Each path below is one point turned by a fixed rotation once a step. After each direction that follows a path, write how fast that rotation turns it, in degrees a step (0 if it stays still).
Each turn is a multiple of 5 degrees from 10 to 175, or 0.
Each row of a path follows its step; steps can be skipped.

step 7:  .08  .13  .06 -.14 -.04 -.21 -.02 -.11 -.24  .02  .09 -.11 -.02 -.04  .08 -.26 -.20 -.04  .14 -.10 -.04  .10  .08  .02  .04  .02 -.01 -.09  .00  .12 -.03 -.07  .07 -.07  .04  .15 -.20  .16 -.15 -.04  .20  .07 -.05  .00  .10 -.01
step 13:  .11 -.05 -.16  .12  .06  .11 -.15  .09  .09  .02  .06 -.01 -.06 -.11  .00  .22  .13 -.19  .04 -.06  .27 -.01  .09 -.04  .02  .06  .10  .06 -.23 -.06  .13  .11 -.09 -.08  .04 -.14 -.05  .19 -.07  .00 -.09 -.04 -.04 -.01 -.17 -.10
step 15: -.18  .09  .02 -.05  .18  .04 -.01 -.11 -.02 -.06  .06 -.11  .02  .16 -.05 -.01 -.02  .18  .03 -.11  .02 -.20  .24 -.01 -.12 -.02 -.15 -.07  .11 -.02  .11  .02  .11  .03 -.03  .10 -.03  .03 -.10 -.05 -.18 -.17 -.17  .26  .09 -.01
step 16:  .05 -.12 -.06 -.10  .18  .13  .08  .02 -.06 -.08  .01  .17  .10 -.07 -.13 -.12 -.06 -.31  .03 -.02  .20 -.09  .18 -.13  .08  .08  .05 -.07  .14 -.05  .07 -.05 -.05 -.13  .00 -.11 -.13  .02 -.09  .14  .20  .07  .06  .08  .01  .11
step 18:  .03 -.14  .00  .07  .13 -.06  .03 -.03  .06 -.10  .06  .01 -.26 -.10 -.17 -.09  .12  .25  .20  .03  .09 -.08  .07  .17 -.06 -.08  .04  .19 -.12  .12  .18 -.16  .00 -.02 -.01 -.06  .02  .02  .02 -.06 -.07 -.17 -.14 -.03 -.13 -.01
step 19:  .00 -.08  .06 -.06  .03 -.02  .27 -.13  .04  .02  .09  .09 -.10  .15 -.01  .06 -.09  .00 -.02 -.01  .09 -.18 -.14 -.17  .01 -.17  .09  .08  .09  .05 -.09 -.10 -.13  .16 -.14 -.04 -.20 -.20 -.01  .09  .11 -.03 -.01  .14  .20 -.01
step 20: -.24  .05  .08  .03 -.07 -.03  .00  .01  .02  .08  .04  .01  .14 -.04 -.03 -.11  .02  .08 -.04  .12 -.10 -.08 -.10  .07  .14  .08  .14 -.26  .10  .04  .09 -.13 -.03 -.19  .16  .10 -.13  .09 -.22  .01 -.04  .05 -.13  .12  .17  .12
step 22:  .12 -.13 -.03 -.09 -.15 -.02  .09 -.13  .13  .12  .10 -.02 -.08 -.11  .00  .24  .06  .28 -.14 -.02  .08  .04 -.13  .00  .08 -.10  .15 -.06 -.16 -.06  .12  .09  .04  .14  .08 -.01  .06 -.13  .02  .09  .08  .12  .01 -.07  .04 -.21
Speeds:
 .01  .03  .05  .01  .05 -.03 -.05 -.01  .04  .02 -.03 -.02  .03 -.01 -.03 -.07 -.03 -.03  .03 -.01  .04 -.01 -.01 -.02 -.01 -.07  .01  .00 -.06 -.05  .02  .03  .02  .00 -.01  .03 -.01  .04  .07 -.01  .04 -.05 -.08  .01 -.02  .00 : 130
 .02  .06 -.06 -.02 -.05 -.03 -.02  .00 -.03  .03 -.01  .02  .04 -.01  .01  .04 -.01 -.01 -.01 -.02 -.03  .01  .07 -.09 -.03  .04 -.03  .06 -.01 -.01  .00 -.06  .02 -.03 -.01 -.01  .00  .05  .08 -.03 -.03  .03 -.01  .01  .01 -.04 : 20
-.06 -.04  .03  .02 -.04  .02 -.07  .05  .02  .12  .03  .03  .00  .02 -.05  .04 -.02  .01  .00 -.03 -.05  .00 -.02  .00  .00 -.02  .03  .01 -.05 -.03 -.01  .03 -.03  .00  .00 -.01  .01  .00 -.02  .04 -.03  .01  .00 -.04  .05 -.02 : 35

step 1:  .07  .09 -.02  .05 -.02  .21 -.09  .08  .01 -.16  .00  .07 -.17 -.02  .02  .09 -.10 -.05  .06  .11 -.15  .03 -.10 -.04  .06 -.07 -.02 -.05  .25 -.11 -.12 -.02  .14  .10 -.05  .07  .00 -.14 -.01  .10  .08  .11 -.20  .02  .08 -.24
step 4:  .18  .06 -.16  .09  .23  .10  .02  .13 -.03  .03 -.08 -.01 -.09 -.01  .06  .00  .03 -.09  .04 -.01 -.03 -.23 -.06  .04  .21 -.14 -.01  .08  .09 -.04  .11  .03  .09  .03 -.01 -.13 -.05  .02  .01 -.03  .21 -.02  .25 -.12 -.06  .03
step 7:  .16 -.21  .07 -.05  .15  .16  .14  .08  .01  .09 -.06 -.09  .11 -.08 -.02 -.07 -.12  .09 -.15 -.11 -.05 -.02 -.15  .03 -.05 -.05 -.14 -.07  .00 -.05 -.02 -.02  .00 -.23 -.07  .00  .01  .04  .08  .09  .05 -.22  .10  .05  .19 -.10
step 13: -.20 -.09  .03 -.05  .08 -.05  .07  .11  .04 -.02  .17  .02  .07 -.05 -.01  .08 -.05 -.10 -.07  .10 -.05  .02  .01  .16 -.14 -.06 -.15 -.08  .12 -.04  .16  .16  .19  .18 -.01  .16 -.10 -.04 -.07 -.03 -.15 -.04 -.27  .04 -.01  .02
step 15: -.24 -.06 -.01 -.01  .10 -.18 -.05  .02  .01  .01  .14  .06 -.06  .04 -.18 -.08 -.01 -.12 -.15 -.01  .04  .01 -.04  .11 -.24 -.02  .04 -.17 -.09 -.11  .12  .10  .20 -.19 -.06 -.02 -.10  .07  .03  .11 -.02  .00 -.01  .00  .13  .14
step 16: -.06  .10 -.21  .03  .08 -.04 -.04 -.01  .20  .08 -.09  .01  .17  .18  .02  .01  .02 -.02  .02  .14 -.10 -.13  .20 -.25  .10  .00 -.04  .04 -.02 -.09  .12  .20  .01 -.05 -.04  .08 -.11 -.14 -.01 -.04 -.04 -.04  .00 -.03 -.19  .04
step 18:  .00  .05 -.08 -.01 -.16 -.01  .19 -.19  .08 -.09  .05 -.13 -.03  .16 -.19 -.15 -.07 -.07 -.02  .18 -.04  .05  .16 -.10 -.08 -.06 -.07  .04 -.09 -.16  .09  .12 -.01 -.05 -.09  .11  .13 -.14 -.01 -.10 -.01 -.02 -.08 -.04 -.10  .15
step 24:  .09 -.01 -.06 -.16  .13 -.04 -.08 -.10 -.07 -.08 -.10  .06  .17  .10 -.03  .09  .04  .26  .18  .11  .10 -.07 -.02 -.08  .03  .14  .07 -.13 -.06  .06 -.05 -.04 -.20 -.03 -.09  .03  .08  .00 -.17 -.08 -.12  .07 -.08  .24  .01  .03
Speeds:
 .01  .03 -.05  .01  .02  .00 -.01  .00  .00  .04  .01  .00 -.10 -.03 -.01  .03  .00  .01 -.02 -.09 -.02 -.02  .00 -.02 -.04 -.03  .05  .06 -.01  .01 -.05 -.01 -.01  .01  .01 -.01 -.01 -.06 -.04  .07  .06  .03  .00  .03  .04 -.03 : 135
 .02 -.01  .06 -.06  .01 -.05  .04  .02 -.02 -.02  .05  .03  .01 -.03  .04  .00  .01  .08 -.05 -.01  .03  .03 -.02  .01  .05  .00 -.02  .06 -.01  .04  .00 -.05 -.05  .00  .01 -.02 -.06 -.02 -.02  .00 -.04  .01 -.02  .08  .01  .02 : 25
 .01 -.01  .03  .07 -.03  .01  .00 -.03  .04  .03 -.02 -.01 -.02 -.04 -.06  .04 -.02  .01 -.04  .01 -.02  .03 -.02  .03 -.02  .00  .04 -.02 -.03 -.02 -.02 -.06  .00  .00 -.03  .05 -.07  .06 -.01  .01  .01 -.02 -.03  .00 -.06  .09 : 145
 .05 -.02 -.07  .00 -.04  .04  .03  .06 -.01  .00  .04  .04 -.03  .00  .00  .02  .04  .02 -.07 -.04 -.03  .04 -.06  .03  .03  .03 -.04 -.05  .02  .00 -.05  .05  .01 -.02 -.01 -.03 -.01  .00 -.01 -.03  .00  .01  .01 -.05 -.07 -.03 : 10
-.02  .03  .03  .00  .01 -.04  .00  .02 -.05  .02  .02 -.01 -.01 -.06  .01  .01  .00 -.13 -.01 -.07 -.01 -.04 -.05 -.01  .03  .01 -.02 -.01  .00  .03  .03  .03 -.03  .01  .03  .01  .03  .02  .06  .00  .01  .01  .01  .03 -.05  .05 : 175
 .05  .02  .00  .00  .00  .03  .02  .07  .03  .05 -.03 -.03  .04 -.05  .06  .02 -.03  .01  .00  .00  .00 -.04  .01  .04  .05  .04  .02 -.01  .02 -.05  .03 -.01  .01  .02  .03 -.01 -.03 -.04  .03 -.01  .05 -.02 -.09 -.03  .05  .00 : 115

step 0:  .04 -.12 -.25 -.28 -.03  .01 -.03  .01 -.03 -.01 -.14 -.05  .05 -.05  .03  .16 -.15  .07  .04  .11  .14  .06  .02  .12 -.03  .01 -.01 -.15  .05 -.22  .22  .05  .03 -.14 -.12 -.13  .24 -.11 -.14 -.03  .13 -.04  .05 -.06  .04 -.12
step 7: -.04  .11  .18  .11 -.03 -.02  .14  .32 -.26 -.15 -.05 -.14 -.16 -.06  .09  .04  .05  .00  .10  .18  .01 -.08 -.03 -.20  .08  .13  .05 -.09 -.09  .00  .14  .05  .01 -.07 -.12 -.08 -.06 -.14  .12 -.02  .07  .09 -.13 -.05 -.02 -.03
step 12: -.03 -.08 -.04 -.10 -.07 -.15 -.17  .10 -.14  .15 -.01 -.02  .07  .03  .02  .11  .13 -.04  .00 -.02  .05 -.12  .14  .08 -.10  .09  .10 -.15 -.09 -.10 -.13  .26 -.11  .20  .14  .23  .14 -.05  .03  .10 -.01 -.17  .17 -.10 -.08 -.03
step 14:  .03  .32  .05  .11  .19  .23  .10 -.10  .17  .15  .10  .04 -.10 -.12  .01 -.06 -.01  .01  .03 -.01 -.08  .07 -.05 -.24 -.07  .01 -.05  .14  .18  .07 -.07 -.06  .00  .03 -.17 -.10 -.06  .02 -.04 -.13 -.05  .05  .11  .03  .05 -.21
step 20:  .19  .00  .14  .01 -.10  .18  .20  .08  .19  .12  .22  .11  .06 -.10  .09  .10  .07 -.09 -.02 -.07 -.05 -.07 -.13  .05 -.06  .05 -.12 -.07  .01 -.10 -.14 -.10 -.17 -.10 -.13  .01  .07  .09 -.03  .15 -.21  .16  .14  .09 -.12 -.02
step 21:  .17 -.08 -.02 -.18 -.05  .09 -.07 -.14  .00  .21 -.12  .00 -.14 -.03  .28 -.10  .18 -.02 -.19  .07  .03 -.05  .17 -.07  .03 -.03 -.17 -.03  .02  .05 -.07 -.07 -.02  .06  .14  .00  .09  .07 -.05 -.08  .03 -.08  .16  .05  .20  .24
step 22: -.09  .11 -.12  .04  .02  .08 -.06 -.03 -.31 -.07 -.13  .03 -.06 -.02  .07  .06  .08 -.03 -.09 -.01 -.05  .06  .09  .26 -.01  .25  .02  .09  .03 -.09  .23  .06  .22 -.04 -.01 -.14 -.12 -.01 -.06 -.20  .15 -.12 -.05 -.06  .13 -.01
step 23: -.03  .07  .10  .14 -.11 -.15  .09  .09 -.19 -.12  .16 -.15  .04 -.08  .07 -.11  .03 -.11  .08 -.05 -.06 -.11 -.21 -.04 -.10 -.02  .15  .02 -.04 -.04 -.01  .16  .04 -.17 -.13 -.11  .00 -.18 -.05 -.08 -.08  .08  .03  .08 -.09 -.33
Speeds:
-.06 -.09  .01  .00 -.04  .02 -.05 -.05  .03  .06  .00 -.06  .00 -.02  .01  .02  .04  .02  .00  .03  .04  .01  .01  .05  .02  .03 -.02  .01  .04  .00  .02 -.01  .05 -.07  .01 -.05 -.04  .00  .02  .00 -.08 -.01  .03  .00  .03  .00 : 65
 .00 -.04  .05  .00  .02  .05  .00  .03 -.02  .01 -.02 -.04  .04  .00 -.04  .00 -.02 -.04 -.01  .00  .00 -.03  .01  .06  .04 -.07 -.05 -.06  .01 -.07 -.03  .05 -.08 -.01 -.03  .01 -.01 -.07  .00  .02  .00  .03  .01  .00  .01  .00 : 90
 .01  .06 -.06  .00 -.01  .07 -.03 -.03  .02  .01  .01  .04  .10 -.02 -.04  .01  .01  .00  .07 -.02  .02  .05 -.03  .04  .04  .04  .00 -.02 -.02  .03  .00  .00 -.01 -.02 -.06 -.01 -.02 -.01 -.02 -.02  .06 -.04  .03  .01  .00 -.01 : 130
-.03  .02  .00 -.05  .02  .05 -.03 -.06 -.01  .03  .01  .07 -.03  .00 -.05  .03 -.03  .03  .02  .04  .06  .01  .01 -.05 -.06  .00  .00 -.02  .04 -.05 -.05  .00  .00  .01  .06 -.01 -.01 -.03 -.02  .04 -.02 -.01 -.06  .03 -.04 -.04 : 20
-.02 -.04 -.01 -.01 -.06 -.05  .02 -.06  .01  .05  .01  .01  .05 -.03  .01 -.01  .00  .04  .01 -.04 -.03 -.02 -.02 -.08 -.05  .00 -.05  .06  .02 -.05  .02  .01 -.05 -.02 -.04  .06  .00  .00 -.01  .00  .03  .01  .03 -.01  .03 -.04 : 120

step 0:  .04  .06  .04 -.10  .06 -.11 -.12 -.03 -.04 -.11 -.06  .08  .08  .18 -.01  .17 -.09  .03  .13  .15  .04  .28 -.02 -.12  .00 -.19 -.05  .15 -.27 -.07  .15  .19  .03 -.18 -.07  .05 -.03 -.04  .09  .09  .02  .03 -.11  .20 -.15  .03
step 2:  .06 -.21 -.16  .09 -.14  .08  .04  .00 -.07  .20  .10  .23 -.03  .01  .12  .03 -.13 -.05 -.03 -.15 -.28  .02  .18  .02  .01 -.19 -.06 -.08  .14  .05 -.08  .03 -.07 -.09  .05  .02 -.24 -.07 -.08 -.07  .13  .06  .15  .07  .00 -.03
step 3:  .03  .03  .01  .17 -.02  .04  .06 -.18  .07  .01  .03 -.02  .04  .14  .08  .11 -.05  .12  .09 -.04  .00  .05 -.01 -.07  .19 -.17 -.15  .07 -.01 -.19  .00 -.06  .06 -.10  .03  .29 -.04 -.26 -.05  .27  .06  .00 -.21  .14 -.09  .10
step 4:  .08 -.03 -.02  .05  .03 -.08 -.01  .03  .16 -.03 -.10  .20  .03  .11 -.08 -.02 -.04 -.08 -.23 -.03  .12  .11 -.38 -.03 -.09  .05 -.11  .09  .14 -.15  .12 -.22 -.11  .12  .22 -.03  .10 -.13  .03  .05 -.02  .05 -.06 -.04  .05 -.07
step 7: -.11 -.16  .09 -.16  .12 -.04  .03  .08  .11  .05 -.15  .23  .17  .10 -.14  .13 -.01 -.07  .00 -.17 -.16  .01 -.23 -.04  .02  .03 -.09 -.02 -.06  .13  .04 -.08 -.04 -.13  .21 -.11 -.03 -.07 -.02 -.05  .01  .08 -.04  .04 -.25 -.21
step 9:  .10 -.06 -.03  .16 -.11  .04 -.07 -.06  .02  .08  .15  .00 -.17  .18 -.05  .06 -.06  .06  .07  .05  .01  .07 -.01  .04  .02 -.08 -.08  .10  .04 -.21  .24  .03 -.08  .05 -.14  .11  .05 -.18 -.15  .20  .25  .19 -.10  .01 -.18  .09
step 17:  .13 -.01  .00 -.11  .03 -.11 -.22  .06 -.12  .15 -.12  .06 -.07 -.13 -.02  .06  .00 -.18  .00 -.07 -.04  .07  .02 -.12 -.06 -.22  .02  .14  .03  .24  .10 -.02 -.13  .05  .04  .04 -.03 -.32  .20 -.14  .10  .05  .07 -.07  .02 -.15
step 18: -.07 -.02 -.10  .05 -.08 -.14 -.08 -.01 -.15  .13 -.06  .17  .06  .14  .02 -.08 -.08 -.18  .12  .04 -.24  .11  .18  .03  .03  .08  .19  .07 -.15 -.06  .13 -.01  .10 -.21  .06  .07 -.12 -.09 -.10  .04  .08  .15 -.22  .11 -.17  .04
Speeds:
-.04  .01 -.02 -.02  .01 -.02 -.02 -.02 -.04  .03 -.04  .05  .07 -.01  .00  .00 -.01  .00  .08 -.09  .01 -.04  .05 -.04  .02  .05 -.02  .01  .06  .02  .03  .05 -.02 -.04 -.04 -.01  .00  .00 -.05 -.02 -.04  .00  .00  .02  .00 -.02 : 65
 .01  .04  .01  .04  .02 -.02  .02  .04  .01  .01 -.01 -.02 -.05  .03  .01  .07 -.01  .02 -.03 -.06  .06 -.06  .03 -.03 -.04  .00  .04 -.01  .05 -.03  .07  .00  .01  .03  .06  .05 -.01 -.01 -.03  .05  .02 -.02  .00  .01  .07 -.01 : 60
 .00  .03  .02 -.02  .00 -.05  .03 -.01  .01  .09 -.02 -.07  .03  .07 -.02 -.02 -.03  .01  .04  .01 -.06  .02  .02  .02  .02  .02 -.02  .02  .00 -.02  .00  .00  .08 -.01  .01 -.02  .00 -.01  .07  .02 -.02 -.08  .01  .00  .05  .01 : 145
-.04  .00  .01 -.02 -.06  .03  .02 -.03  .00 -.03 -.06  .00  .04  .06 -.03 -.07 -.01 -.03 -.02 -.03 -.01  .00  .01 -.02 -.01  .05  .05 -.03 -.01 -.05  .01 -.03  .00  .01  .05 -.02  .07  .02 -.03  .01  .08  .01  .01 -.01 -.04 -.03 : 125
 .05 -.04 -.02 -.07 -.03  .05 -.05  .02 -.05  .04  .04 -.02  .00 -.01 -.04 -.04 -.04  .05  .02  .01  .00 -.03  .01  .01 -.05 -.03 -.03 -.04  .01 -.04  .04  .02  .00  .08 -.03 -.01  .02 -.02 -.01 -.03  .01  .01  .02 -.05  .03  .02 : 95
-.03  .01  .01  .07  .05 -.01  .02  .00 -.02 -.02  .08  .01 -.01  .02 -.01 -.07 -.03  .02 -.02 -.04 -.03 -.01  .00 -.04 -.04 -.01  .06 -.01  .02 -.03 -.01  .05  .05 -.06 -.06  .03  .01 -.02  .03  .00  .02  .04  .01  .01 -.03  .06 : 115

step 1: -.02  .00 -.01 -.17  .12  .23 -.15  .01  .09  .04 -.03 -.08  .11  .00  .01 -.03  .10 -.06 -.23  .08 -.18 -.11 -.08 -.21 -.05 -.03 -.23 -.19  .01  .04 -.12 -.04 -.17 -.06 -.02  .15  .06  .17 -.13  .02 -.13 -.11 -.13  .07 -.06 -.03
step 6: -.13 -.01 -.03 -.16 -.07 -.01 -.14 -.09  .01  .05  .34 -.22  .06  .07  .19  .13  .08  .16 -.14 -.06 -.05  .11 -.07 -.19 -.07 -.12 -.08 -.12  .16 -.04 -.02  .04  .06  .10  .06 -.05  .13 -.04 -.08 -.03  .07 -.18  .03 -.10 -.01  .06
step 8: -.09 -.15  .13 -.01  .16 -.01  .05 -.01  .10  .01  .25  .00  .10 -.12  .09 -.03  .07  .01 -.08  .11  .09 -.09  .10 -.05 -.08  .06 -.24 -.06  .02 -.10 -.14 -.06 -.19  .21 -.23 -.06 -.08  .01  .00  .17  .14 -.07 -.18 -.04  .08 -.01
step 12: -.01 -.04  .06  .11  .09  .33 -.12 -.05 -.04 -.11  .05 -.08  .13  .20  .14  .04  .17 -.01  .07  .03  .01  .14 -.04 -.15  .08  .06 -.21 -.15 -.02 -.10 -.12 -.15  .05  .04 -.05 -.01  .02 -.06 -.17  .10 -.01  .00  .00 -.18  .17 -.14
step 15: -.12  .02  .04 -.04 -.07  .09  .05  .01 -.11 -.07  .15 -.22  .00  .14 -.09 -.01 -.10  .01 -.22 -.06  .16 -.01  .06 -.12  .00 -.13 -.13 -.10  .02 -.08  .10 -.13 -.14  .24 -.01 -.02  .08  .04 -.26  .10 -.09 -.16 -.02  .19  .07 -.07
step 18:  .02 -.13 -.14  .07 -.09  .09  .01  .20  .09 -.01  .19 -.01 -.17  .20  .04 -.01  .10  .17 -.06  .03  .01 -.13 -.11 -.18 -.17 -.02 -.03 -.14  .02 -.04 -.10 -.02 -.11 -.01  .14 -.13  .01  .06 -.18  .03 -.01 -.15  .17 -.21  .14  .08
step 20:  .06 -.20  .10  .13  .12  .05  .04 -.01 -.10  .26  .28 -.19  .08 -.05  .08  .22  .09  .07  .03 -.01 -.04  .00 -.02 -.03  .08  .12 -.20 -.16 -.04 -.03  .03 -.04 -.17 -.06 -.01 -.16 -.09 -.04 -.08  .00 -.09 -.15 -.05  .03  .05 -.12
step 24: -.09 -.02  .16  .01 -.13  .27 -.04 -.02  .01 -.01  .32 -.02 -.12  .10  .13  .07 -.07 -.02 -.08  .07 -.14  .04 -.10 -.24 -.09 -.16 -.15 -.19  .06 -.06  .03 -.01  .02  .15  .00 -.06 -.03 -.11  .03  .05 -.03  .03 -.13 -.05 -.10 -.13
Speeds:
-.02  .01  .01 -.02 -.03 -.03  .00  .02 -.09 -.02  .06  .04  .00 -.02 -.01  .00 -.06 -.05 -.08 -.01 -.05  .02 -.02 -.02  .05  .01 -.02 -.02  .00  .02  .03  .03 -.03 -.04  .05  .02  .00  .01 -.06 -.03 -.03 -.01 -.01 -.03 -.04  .07 : 80
 .02 -.03 -.03  .04 -.03  .00  .00  .00 -.01  .06  .05 -.03 -.08 -.06  .00 -.01  .01  .02  .02 -.02  .02 -.06 -.02  .06 -.01  .01  .01 -.05  .00  .00  .03  .01 -.03  .01  .07 -.03  .05 -.07 -.03 -.03  .00  .06  .02  .04  .02  .02 : 160
-.02 -.01 -.06  .00  .07  .01  .00  .03  .01  .04  .03 -.08  .02 -.04 -.02  .00 -.03 -.01 -.04  .00  .03  .00 -.06 -.05  .01 -.02  .04 -.02  .02 -.01  .07  .01 -.04  .04  .00 -.02  .00  .06  .06 -.01  .03 -.02 -.06  .00  .02  .00 : 155
 .01 -.03 -.01  .03  .04 -.11 -.03  .01  .00 -.01  .00 -.02 -.03  .01  .01 -.03  .07 -.04  .01  .01  .01 -.01 -.03  .01  .01 -.05 -.02  .02  .02 -.04 -.03 -.01 -.08 -.03  .00 -.02 -.05 -.03  .03  .02  .00 -.06  .03 -.02 -.04  .04 : 35
 .00  .06  .02  .01 -.02  .04  .02  .04  .01 -.03 -.01 -.03  .01  .04 -.06 -.05  .02  .00  .07  .04 -.07 -.03  .00 -.06 -.03 -.02  .02 -.01  .03 -.05  .01  .00 -.02 -.03  .01 -.01 -.01 -.01 -.03 -.02  .04  .03 -.06  .05 -.04  .06 : 125
 .00  .00  .01  .06 -.03  .03  .00 -.02  .01  .05 -.04  .02 -.05  .01 -.03  .00 -.03 -.02 -.04  .02 -.03 -.05 -.06  .00  .00 -.07  .00  .00 -.01  .05  .01 -.06 -.02 -.05 -.04  .03  .00  .03 -.01 -.04 -.03 -.02  .01  .04 -.04 -.08 : 175
